In the rows, 128 means zero.
One turn moves every row onto another: examples first, then more rows asked
k452: [118 126 153 128 135 131 150 148 146 111 124 119 129 117 144 121 117 121
 110 102 163 123]
k850: [162 111 140 137 142 138 153 145 138 117 104 122 133 128 130 144 131 134
  88  84 156 101]
k168: [171 108 172 129 146 130 156 147 130 108 122 114 133 127 140 140 111 126
 101  83 152  99]
k197: [147 119 160 136 118 146 162 143 137 150 122 100 132 140 155 116 129 132
 117 122 124 104]
k358: [159 117 140 127 149 153 151 137 141  98  99 125 125 113 125 130 135 133
 110  89 130 103]
k21: [153 110 137 123 141 145 147 137 112 109  80 130 140 152 127 125 131 117
  90 110 127  95]
k368: [164 109 156 109 136 135 146 166 128 128 119 105 118 139 160 110 107 117
 108 100 125 113]
k955: [138 109 150 110 133 141 141 142  98 139 129 138 112 135 130 117 114 126
 114 127 142 114]
k275: [146 125 166 145 123 137 166 128 114 108 124 121 144 134 114 133 138 116
 127 104 125 106]
k680: [133  97 149 119 132 149 135 132 121 137 118 113 127 130 144 123 109 125
 109 146 138  99]
k461: [170 113 160 117 140 138 154 161 117 136  99 118 132 151 133 136 122 107
  83 109 136 119]
k725: [135  98 149 145 116 130 165 127 134  95 128 110 147 129 139 116 123 116
 113 107 153 101]
k532: [172 109 158 122 141 140 149 134 132 106 114 107 130 106 140 122 121 117
 121  81 128  93]
k631: [152 106 140 149 140 148 148 143  89 136 125 122 118 136 132 107 126 109
 104 128 138 112]
k37: [152 108 165 110 113 146 173 139 125 125 117 144 136 140 133 129 127 113
 109 127 143 126]
k489: [144 106 151 150 137 150 137 150 105 118 104 122 132 137 145 122 116 119
 125 147 138 108]
k187: [125 140 163 143 147 145 149 149 110 110 110 124 130 134 156 100 122 132
 114 114 133 100]
k846: [131 142 157 134 140 141 154 134 131 141 125 109 129 116 121 130 137 112
 105  97 133 117]
k823: [146 105 136 114 141 144 142 142 124  98 101 117 125 142 152  99 114 129
 112 103 113  90]
k31: [133 115 143 126 128 143 158 127 102 119 107 133 141 124 141 101 130  97
  86 111 153  99]

k197 -> k187
k955 -> k680
k461 -> k368
Where do these go?
k532 -> k358
k452 -> k725

One turn moves every row onto another: examples first, then more rows asked
k4: [141 142 103 139 129 129 145  94 123 128 122 133 138 109 132 122 137 110
 133 119 131]
k173: [111 143 121 141 119 122 129 119 112 120 115 128 121 156 107 141 109  92
 127 129 133]
k912: [134 144 108 143 112 140 158 117 118 117 113 126 130 150 116 135 122  96
 135 112 141]
k93: [135 132 120  94  87 112 121 137 126 118 146 140 138 135 124 108 144 116
 125 119 120]
k246: [125 132 125  94  91 115 115 134 129 116 149 139 131 132 121 110 147 120
 121 119 121]
k621: [135 139 110 133 124 111 152  90 122 131 116 132 144 117 128 129 132 106
 135 132 133]
k701: [131 135 126  90  87 120 118 138 131 117 142 138 136 137 114 112 142 112
 122 120 122]
k573: [113 141 118 150 106 118 153  78 123 125 127 127 126 133 114 130 125 106
 128 115 126]
k347: [124 136 129  92  86 117 115 133 131 117 145 138 132 137 111 112 141 113
 120 121 120]
k236: [129 132 123  95  87 114 120 130 133 119 150 141 133 134 120 113 148 121
 121 116 117]
k893: [142 144  98 144 117 133 144 122 108 124 116 134 132 141 112 142 130  96
 130 123 154]
k425: [126 134 128  92  86 113 118 126 134 119 146 139 136 131 114 110 144 115
 121 121 118]
k994: [137 142 106 143 111 128 166  93 124 124 118 128 137 129 124 128 132 105
 137 114 135]
k624: [148 147  97 144 120 133 147 119 117 128 114 121 120 137 122 137 121 110
 132 122 142]
k943: [132 133 121  94  88 118 121 137 132 118 148 141 135 136 121 114 148 120
 122 116 120]
k231: [142 145 100 146 117 119 148  91 123 136 123 122 125 119 125 131 127 118
 129 124 134]
k446: [105 140 124 143 117 105 133  83 119 129 124 130 127 132 113 134 119 103
 125 132 124]
k58: [153 141 113 141 128 136 145 125 101 113 117 140 128 141 112 127 131  97
 128 126 138]
k248: [124 132 126  98  84 109 114 134 125 117 149 140 131 140 118 109 141 115
 121 118 116]
k477: [109 142 119 149 122 118 126  80 120 129 133 132 121 120 117 125 125 109
 121 119 119]
k516: [124 132 124  95  90 116 114 136 129 115 149 139 131 134 120 111 145 120
 120 119 122]
k921: [131 134 123  97  86 115 116 142 124 115 145 139 133 142 119 110 141 113
 123 118 120]
k712: [129 134 123  95  88 119 117 139 131 117 148 140 131 141 117 115 145 119
 121 115 119]
k895: [124 133 125  96  87 115 116 133 132 119 150 141 131 139 116 114 145 120
 120 115 117]
k364: [126 133 123  94  91 117 115 138 129 115 148 139 131 134 120 111 146 119
 121 118 123]
k150: [114 141 112 152 109 110 133  80 113 133 132 136 125 128 108 137 130 106
 121 124 137]
k867: [124 141 127 150 123 128 129 113  98 112 127 139 113 152  98 131 120  95
 119 125 128]
k650: [119 146 111 153 112 114 134  87 120 134 128 121 110 131 112 135 116 116
 121 122 128]
k736: [150 138 114 142 127 121 152  93 107 121 126 142 135 118 119 120 143 107
 128 129 129]
k474: [110 146 119 148 123 134 119 116 112 119 124 130 112 147 107 135 112  97
 121 116 128]
k207: [125 149 107 152 115 127 132 115 114 126 120 119 108 148 109 141 110 107
 123 120 136]
k700: [127 132 124  93  91 116 116 136 130 115 148 140 132 133 121 110 147 121
 121 119 122]
k576: [115 144 111 152 111 124 128 111 106 124 125 134 117 151 101 144 120  95
 121 122 144]
k200: [133 134 125  90  88 117 121 132 133 119 143 138 139 131 116 110 146 114
 123 121 121]
k234: [142 146 103 138 131 145 137 132 114 119 114 131 129 136 121 130 125  98
 133 116 140]
k655: [123 138 128 150 121 113 135  81 105 121 134 141 121 128 107 124 131 106
 118 128 119]
k180: [142 143 106 132 126 129 148 127 115 122 106 130 138 140 123 136 123  95
 138 130 143]
k860: [111 144 118 150 107 129 145 103 117 119 121 126 118 155 105 136 114  97
 127 112 131]
k96: [141 140  99 144 116 119 150  91 115 132 123 136 139 119 120 134 140 106
 130 125 147]
k523: [129 132 123  97  85 107 118 129 127 119 149 140 136 132 122 107 145 118
 123 119 117]

k364 -> k700
k860 -> k912
Where do these go?
k96 -> k150
k943 -> k236
k200 -> k425
k477 -> k474
k180 -> k621
k58 -> k736
k523 -> k248
k207 -> k624

One turn moves every row onto another: examples first, then more rows asked
k350: [157 115 132 132 118 131 135 122 119 114 114 168]
k264: [128 119 118 113 145 115 142 134 130 146 146 152]
k47: [149 116 141 143 126 133 134 111 120 118 109 163]
k911: [135 115 118  98 109 109 132 127 142 131 129 133]
k42: [148 119 145 135 127 131 139 120 113 110 123 166]
k331: [154 117 138 130 121 130 138 124 115 110 122 169]
k190: [122 120 124 121 152 115 142 126 130 148 144 149]
k726: [119  92 140 128 124 104 128 124 139 136 134 125]
k149: [128  90 130 117 115 103 129 135 139 133 137 129]
k409: [134 115 106 118 140 117 135 129 140 155 130 151]
k43: [128 116 112 126 146 118 135 121 140 157 127 147]
k747: [114 121 145 118 131 111 134 106 137 134 130 123]
k211: [146 118 146 141 130 131 137 113 116 115 117 164]
k458: [117 122 144 106 128 108 139 118 131 125 144 128]
k423: [162 123 136 141 120 126 132 112 121 124 112 160]
k355: [133 116 108 112 139 116 139 136 135 149 140 153]
k101: [128 120 131  96 117 107 138 129 134 123 143 133]
k354: [123  92 136 117 119 103 132 134 135 131 142 129]
k534: [132 114 118 110 113 112 127 115 149 139 116 128]
k949: [127  89 128 121 115 104 127 130 142 137 130 128]
k654: [123  90 133 127 120 105 126 124 143 139 129 125]
k70: [158 126 145 135 124 124 138 118 112 116 127 163]
k692: [155 126 148 142 128 125 137 112 114 119 122 159]
k376: [154 115 133 138 121 132 133 116 122 118 108 165]
k259: [121 117 131 120 124 112 128 104 147 141 117 124]
k802: [163 124 138 132 119 124 137 122 115 116 124 163]
k35: [165 122 134 135 116 125 134 119 120 120 117 163]
k657: [121 118 121 127 152 117 138 120 135 154 134 146]
k596: [119  93 141 123 124 103 131 128 135 132 140 127]
k373: [157 124 144 145 126 126 134 109 119 123 115 159]

k101 -> k458
k190 -> k657
k802 -> k70
Where do these go?
k596 -> k726
k211 -> k47

One turn moves every row onto another: examples first, then more rows asked
k357: [123 122 157 125 129 129 131 112 142 146 110 128 121 111 129 136 121 125
 146]
k953: [123 130 125 140 115 150 139 104 121 130 120 102 118 142 130 120 144 120
 132]
k508: [142 127 115 120 108 123 110 133 113 146 135 139 133 111 130 137 112 135
 121]
k835: [127 146 139 139 143 125 134  99 127 135 124 116 103 135 129 134 131 136
 136]
k497: [161 125 140 132 109 119 133 113 127 131 132  97 124 133 118 132 134 111
 117]
k216: [127 150 141 137 143 125 133 100 127 133 124 123 104 137 130 135 131 136
 135]
k818: [144 136 120 119 118 152 116 146 135 104 134 118 120 108 146 129 122 140
 116]
k16: [139 121 108 133 107 126 127 130 138 125 140 137 137 128 135 124 100 130
 131]
k10: [138 119 126 109 137 129 124 139 122 139 112 101 136 133 112 146 145 133
 129]
k739: [144 135 105 116 131 118 132 130 132 128 146 121 101 107 129 131 139 134
 112]
k343: [110 149 143 129 113 148 112 122 138 135 107 126 116 131 148 143 134 134
 128]
k309: [146 137 117 119 124 152 121 145 138 105 137 114 123 107 147 131 125 130
 110]
k26: [142 115 133 113 137 118 112 127 122 112 135 108 134 101 136 126 117 136
 111]
k619: [144 141 113 123 120 109 122 137 121 141 140 141 129 127 128 133 111 131
 111]
k433: [109 152 144 130 110 147 114 123 139 134 109 120 114 129 147 146 135 130
 125]
k518: [120 136 133 128 143 133 130 125 112 146 111 111 137 131 120 125 146 104
 126]
k528: [115 154 136 144 132 135 124 115 146 135 123 131 132 127 138 130 127  96
 134]
k595: [139 113 136 117 132 114 108 131 125 119 131 114 137  97 135 121 115 134
 114]
k925: [142 118 112 135 111 151 118 125 131 135 120  98 142 127 129 134 143 108
 134]
k290: [135 130 100 123 117 138 124 135 131 127 136 135 133 134 134 131 107 150
 129]
k222: [117 118 102 122 123 116 114 129 146 112 139 111 134 115 147 125 131 119
 110]
k418: [129 137 157 122 100 133 136 124 120 135 113 110 112 133 127 134 142 117
 113]
k786: [135 140 132 120 114 128 130 141 144 113 121 100 136 156 123 140 134 122
 113]
k685: [119 125 150 120 126 140 147 139 140 122 105 112 135 140 123 126 128 115
 133]
k588: [123 122 158 125 132 129 133 116 142 142 110 123 119 110 127 138 120 126
 147]
k266: [146 124 107 114 132 117 135 131 137 127 143 117 104 105 134 133 139 130
 111]
k808: [114 154 135 145 135 135 121 119 144 135 121 125 133 125 139 132 128  94
 133]
k966: [117 122  99 127 126 114 119 127 151 116 142 116 135 116 141 118 127 118
 114]

k497 -> k925
k26 -> k309
Where do these go?
k290 -> k619
k595 -> k818
k357 -> k343
k808 -> k588
k518 -> k685

One turn moves every row onto another: examples first, then more rows asked
k683: [128 146 131 133 132 111 120 116 149 135 121 124 121 132 123 137 155 142
 128 135 150 141 138 129 108 130 123 126 143 118 155 147 118]
k22: [120 139 125 119 158 138 114 149 129 126 128 150 119 138 122 113 110 142
 142 136 140 137 156 117 114 146 119 129 128 127 124 114 125]
k62: [131 125 126 129 113 138 117 107 129 123 116 138 116 122 130 150 144 142
 125 129 149 128 132 130  97 122 119 109 149 131 152 138 110]
k393: [113 130 104 122 122 151 141 132 112 108 136 146 123 124 154 139 121 129
 118 113 135 119 137 134 140 149  93 126 124 135 140 127 122]
k164: [116 113 125 112 125 134 132 128 108 111 137 141 122 113 157 137 129 119
 129 107 130 116 127 130 146 128 114 131 114 150 139 151 130]
k827: [115 130 137 108 148 133 125 143 126 117 124 123 109 125 118 104 135 131
 146 119 149 122 158 105 131 131 131 152 119 133 122 118 123]
k545: [101 154 126 102 141 123 137 119 127 118 127 141 123 133 131 115 126 119
 148 108 126 145 128 117 142 141 127 130 132 130 130 126 111]
k744: [110 114 121 109 120 148 138 135 103 105 129 118 118 104 137 122 132 117
 125 106 143 110 133 117 141 135 118 137 126 146 131 130 118]
k504: [118 135 136 112 144 112 127 120 120 114 131 146 131 118 140 121 120 118
 154 113 136 141 131 123 149 124 133 131 114 135 138 136 141]
k858: [106 134 111 146 142 155 131 161 132 146 137 134 117 138 118 115 109 129
 112 137 143 115 148 117 118 141 128 129 122 122 139 131 144]
k525: [ 86 135 109 132 130 148 133 150 131 156 130 134 112 145 115 116 122 118
 119 121 135 120 143 103 120 127 151 139 127 124 128 137 128]
k880: [126 139 137 130 128 126 124 120 137 120 123 117 141 118 130 146 143 131
 122 129 155 116 122 129 106 129 117 101 137 112 148 146 128]
k278: [125 133 135 135 123 136 123 123 147 130 117 132 115 141 127 151 156 146
 119 128 159 111 150 127 103 117 114 122 124 107 145 136 127]
k388: [124 137 133 136 130 136 123 111 141 116 123 131 139 131 138 145 134 124
 131 129 153 124 118 139 106 118 103 111 137 106 146 147 137]
k115: [123 127 134 140 130 146 114 123 148 133 120 138 113 147 126 142 141 138
 125 135 152 124 136 138  96 112 104 124 132 107 143 147 131]
k563: [117 113 111 136 120 146 133 127 117 133 143 145 106 124 149 128 131 121
 125 121 131 107 139 112 129 122 140 149 128 164 153 151 138]
k806: [100 144 137 106 153 141 127 145 136 128 125 141 117 149 121 115 127 130
 143 117 137 117 150 105 120 132 130 132 117 118 111 122 121]
k462: [125 141 125 135 136 118 110 116 148 132 123 132 133 140 135 136 143 132
 136 139 148 143 132 132  99 122 114 134 149 113 144 152 126]
k15: [110 116 106 128 114 153 137 129 112 126 130 127 100 116 127 114 133 119
 126 116 144 115 147 104 131 126 143 157 137 155 144 126 124]
k348: [120 123 143 113 158 123 110 146 129 131 130 146 117 134 130 115 124 135
 150 128 139 126 154 112 122 121 138 141 110 136 123 137 138]
k252: [110 137 128 110 135 123 137 126 116 110 127 117 124 107 123 106 127 113
 143 110 145 139 132 116 152 136 133 141 126 134 137 123 126]
k493: [114 134  89 145 122 154 140 135 125 136 143 144 107 134 143 124 124 129
 113 130 132 119 147 118 125 148 121 147 143 151 156 134 127]
k936: [127 123 120 134 119 140 113 110 134 125 122 139 118 133 141 148 142 134
 126 132 143 135 126 140  97 120 102 125 151 126 148 153 115]
k193: [100 128 106 125 116 167 142 127 121 133 134 144  98 137 136 126 130 121
 121 113 125 105 136 107 119 133 134 137 141 154 140 135 112]
k672: [112 150 109 120 139 122 132 126 118 113 129 148 143 124 138 123 108 123
 140 120 140 150 137 126 141 146 116 125 129 121 135 115 132]
k315: [ 95 137 113 109 121 146 146 129 114 114 135 131 130 123 147 133 128 110
 122 102 127 110 118 118 139 142 117 121 130 136 130 140 114]
k772: [ 99 118 120 129 129 146 132 154 121 138 126 116 109 123 111 109 128 119
 120 118 153 117 152 107 134 122 143 151 114 125 128 129 138]
k144: [118 132 111 151 117 137 120 116 142 136 126 132 136 138 140 147 139 123
 121 136 154 122 129 127  97 113 120 130 146 112 149 152 140]
k947: [107 113 127 139 137 143 123 152 127 151 136 138 107 132 123 118 119 123
 122 128 140 114 145 115 126 114 148 139 108 137 140 151 151]
k172: [115 130 109 144 105 125 122 118 133 141 118 130 134 128 131 154 146 131
 113 129 158 129 138 123 104 115 134 123 141 111 149 144 129]

k947 -> k563
k858 -> k493
k936 -> k388
Where do these go?
k315 -> k545
k15 -> k744
k62 -> k880

